In the rows, 128 means zero.
The same turns and mirrors carry the whole set onto itself and the rows of a family onto each other. Which other rows belong to the same family as each row named below? List them in the order they appear above.
These 30 rows form 6 families of 5 rows each.
K_482: [143 122 128 132 117  91 140 158 129 135 155  97 105 140 103 118 157 157
 147 115 157 121 116 156  92]
K_381: [146  55  87 127 146 134 120 135 117  95 118 111 105 127 132 129 113 165
 116 129 146 120 115 135 132]
K_622: [118 107 147  72 105 142 137 141 140 126 149 138 124  69 111 114 136 113
 150 105 136 118 136 133 123]
K_940: [129 139 127 112 124 120 125 140 144  94 131 144 146 155 137 169  94 138
 170 148 151  76 114 148 131]
K_713: [140 121 131 131 121  94 137 159 128 139 150  95 102 142 104 120 159 155
 147 109 163 119 118 152  93]
K_520: [153  61  87 125 136 121 119 133 114  91 143 118 107 139 128 117 104 166
 106 142 133 115 107 137 129]
K_135: [122 113 147  71  98 133 138 140 139 122 165 145 125  74 107 107 130 114
 143 116 127 114 130 134 120]
K_133: [ 96 112 130  93 148 101 121 142 141 136 139 114 144 122 130 145 123 134
 133 101  86 115 114  82 156]
K_886: [105 130  91 120 115 136 139 111 111 130 116 132 136 150 149 130 128 124
 110 132 148 154 165 129 148]
K_328: [ 97 114 131  91 146  98 120 142 141 134 143 116 143 124 128 145 120 135
 130 103  84 113 113  82 157]
K_239: [142  54  92 123 146 130 109 135 115 100 121 112  99 144 132 126 109 162
 107 127 150 112 117 134 128]
K_700: [115 114 152  67  99 127 126 140 138 124 170 147 119  94 109 103 128 108
 133 115 132 106 133 132 116]
K_171: [125 133 126 113 132 130 126 142 144 101 115 137 145 148 140 176  99 138
 176 139 160  80 120 147 132]
K_571: [115 138  87 122 106 128 148 107 109 123 133 138 144 146 145 123 126 129
 110 148 134 156 156 133 150]
K_36: [112 133  86 125 112 135 148 109 111 127 122 133 143 140 148 128 130 128
 114 140 140 160 161 131 151]
K_9: [146 123 127 133 116  93 145 158 128 133 153  95 109 131 102 120 159 160
 153 115 156 126 115 155  94]
K_212: [110 110 158  66 104 132 119 143 139 131 155 143 115  97 112 108 131 105
 134 104 145 105 140 128 116]
K_491: [100 113 126  96 145 100 128 142 142 131 145 117 148 116 128 144 122 137
 136 106  80 118 111  85 159]
K_427: [ 98 113 129  95 149 101 126 142 142 133 139 114 147 115 130 147 124 137
 133 101  83 118 115  83 158]
K_650: [109 105 153  70 110 143 125 144 140 132 144 139 118  82 114 115 135 109
 144  98 147 111 142 130 119]
K_591: [146  60  94 120 142 121 109 134 116  98 137 118 100 151 131 119 105 162
 100 136 142 109 111 134 126]
K_440: [125 136 132 110 129 123 121 141 144 100 122 139 143 156 139 172  96 136
 168 141 159  77 119 146 130]
K_280: [132 139 123 115 124 121 133 140 144  93 130 141 151 143 136 171  96 141
 176 148 149  82 114 149 132]
K_985: [ 99 113 130  93 144  96 124 142 140 131 147 118 147 121 127 143 121 136
 132 107  80 113 111  84 156]
K_795: [131 137 123 115 127 130 132 140 144  95 120 137 149 139 139 176 100 141
 179 142 153  84 118 149 135]
K_436: [110 138  92 118 108 123 137 107 109 126 135 138 138 159 147 120 123 124
 102 146 137 151 158 130 146]
K_852: [105 134  95 119 112 128 133 111 108 131 126 137 134 160 148 125 126 122
 103 138 146 150 163 127 146]
K_474: [153  59  83 127 139 131 126 134 118  89 131 114 110 125 129 124 109 169
 115 139 134 121 108 138 133]
K_496: [140 119 129 132 123  98 140 160 128 141 142  92 104 134 104 124 161 157
 152 107 164 124 120 153  94]
K_767: [144 119 126 134 120  98 145 158 129 136 143  93 107 127 104 123 161 160
 154 110 160 126 120 155  95]

Same family as K_940: K_171, K_440, K_280, K_795
Same family as K_852: K_886, K_571, K_36, K_436
Same family as K_650: K_622, K_135, K_700, K_212

The same turns and mirrors carry the whole set onto itself and the rows of a family onto each other. Which other rows belong to the same family as each row named below? List them in the order they appear above.
These 32 rows form 4 families of 8 rows each.
K_802: [145 139 186 148 138 154 143  45 145 123 139 148 127 169 143 145 131 112
 104]
K_923: [109 104 166 108 142 155 104  52 113  90 141 151 135 178 143 163 143 147
 111]
K_538: [130 203 195 123 108 174 103  69 121  63 155 142 108 161 135 156 135 133
  97]
K_27: [142 146 216 117 152 137  94  56 152 109 126 181 139 157 126 154 178 160
 134]
K_190: [135 173 208 124 144 152  86  52 157 117 147 163 125 157 111 133 178 167
 137]
K_963: [144 167 152 100  95 129  61 106 136  75 108 164 126 133 144 124 156 167
 126]
K_397: [133 119 176 107 137 165 103  69 100  98 139 159 133 169 151 181 132 148
 105]
K_817: [147 148 207 117 134 134 101  44 173 101 136 177 127 154 122 149 181 164
 143]
K_394: [114 121 169 111 155 149  92  70 105 109 142 143 102 178 150 164 132 151
 119]
K_168: [151 171 187 140  81 122  91  83 166  83 125 157 118 154 129  88 177 120
 129]
K_64: [135 191 185 136  78 125  99  81 158  81 137 166 105 152 119 107 183 120
 131]
K_274: [135 121 153 126 127 134  83  78 140 145 121 152 125 159 133 110 178 141
 145]
K_936: [145 112 149 115 133 112  81  85 164 125 128 147 106 164 128 119 162 148
 136]
K_589: [160 195 174 129  87 137  93  80 182  80 141 149 111 146 114 110 166 129
 114]
K_544: [140 185 197 112  92 156 113  69 136  44 146 159 110 161 146 167 126 127
 103]
K_26: [140 146 146 129  81 132 119  89 106  82 149 146 105 151 155 137 118 114
  90]
K_757: [140 146 146 130  67 150 101  96 116  72 139 136 111 166 153 116 130 108
 101]
K_948: [126 186 188 108 108 162 100  61 123  44 146 143 138 159 154 150 134 115
  92]
K_152: [140 113 163 100 141 165  99  66 119 108 133 146 131 168 159 172 122 149
 119]
K_514: [120 161 162  96  91 119  63  95 128  56 134 169 133 145 135 114 164 158
 122]
K_754: [142 128 192 145 116 161 133  49 144 102 144 135 117 187 148 141 138  96
 111]
K_867: [131 138 195 138 122 162 136  43 140 112 160 147 109 187 136 152 149 102
 123]
K_65: [128 156 143 122  86 156  97 104 104  87 133 135 109 165 157 128 123 103
 106]
K_579: [139 114 159 136 120 108 104  78 150 134 129 175 121 153 124 110 162 155
 134]
K_387: [156 195 183 137  87 118 101  88 159  89 132 167 125 136 133  96 154 123
 116]
K_793: [141 191 202 111 101 151  99  82 118  47 139 163 122 150 150 163 138 125
  95]
K_334: [151 144 183 131 132 171 129  48 169 112 156 135 115 183 121 152 135 117
 108]
K_50: [143 101 160 137 117 136  96  69 150 133 127 153 128 171 129 106 172 142
 138]
K_89: [124 155 202 116 148 139  86  51 165  99 124 172 154 161 122 123 179 156
 137]
K_243: [141 165 170 102 101 124  62 105 125  79 122 182 133 135 133 130 172 172
 122]
K_850: [140 143 136 115  97 136  97  99 128  73 134 128  88 168 152 141 118 114
  96]
K_849: [125 172 160 106 108 115  55 102 116  77 128 156  99 142 141 121 164 164
 126]

Same family as K_579: K_802, K_923, K_26, K_948, K_514, K_387, K_89
Same family as K_190: K_538, K_394, K_936, K_589, K_334, K_850, K_849
Same family as K_754: K_27, K_397, K_168, K_757, K_793, K_50, K_243

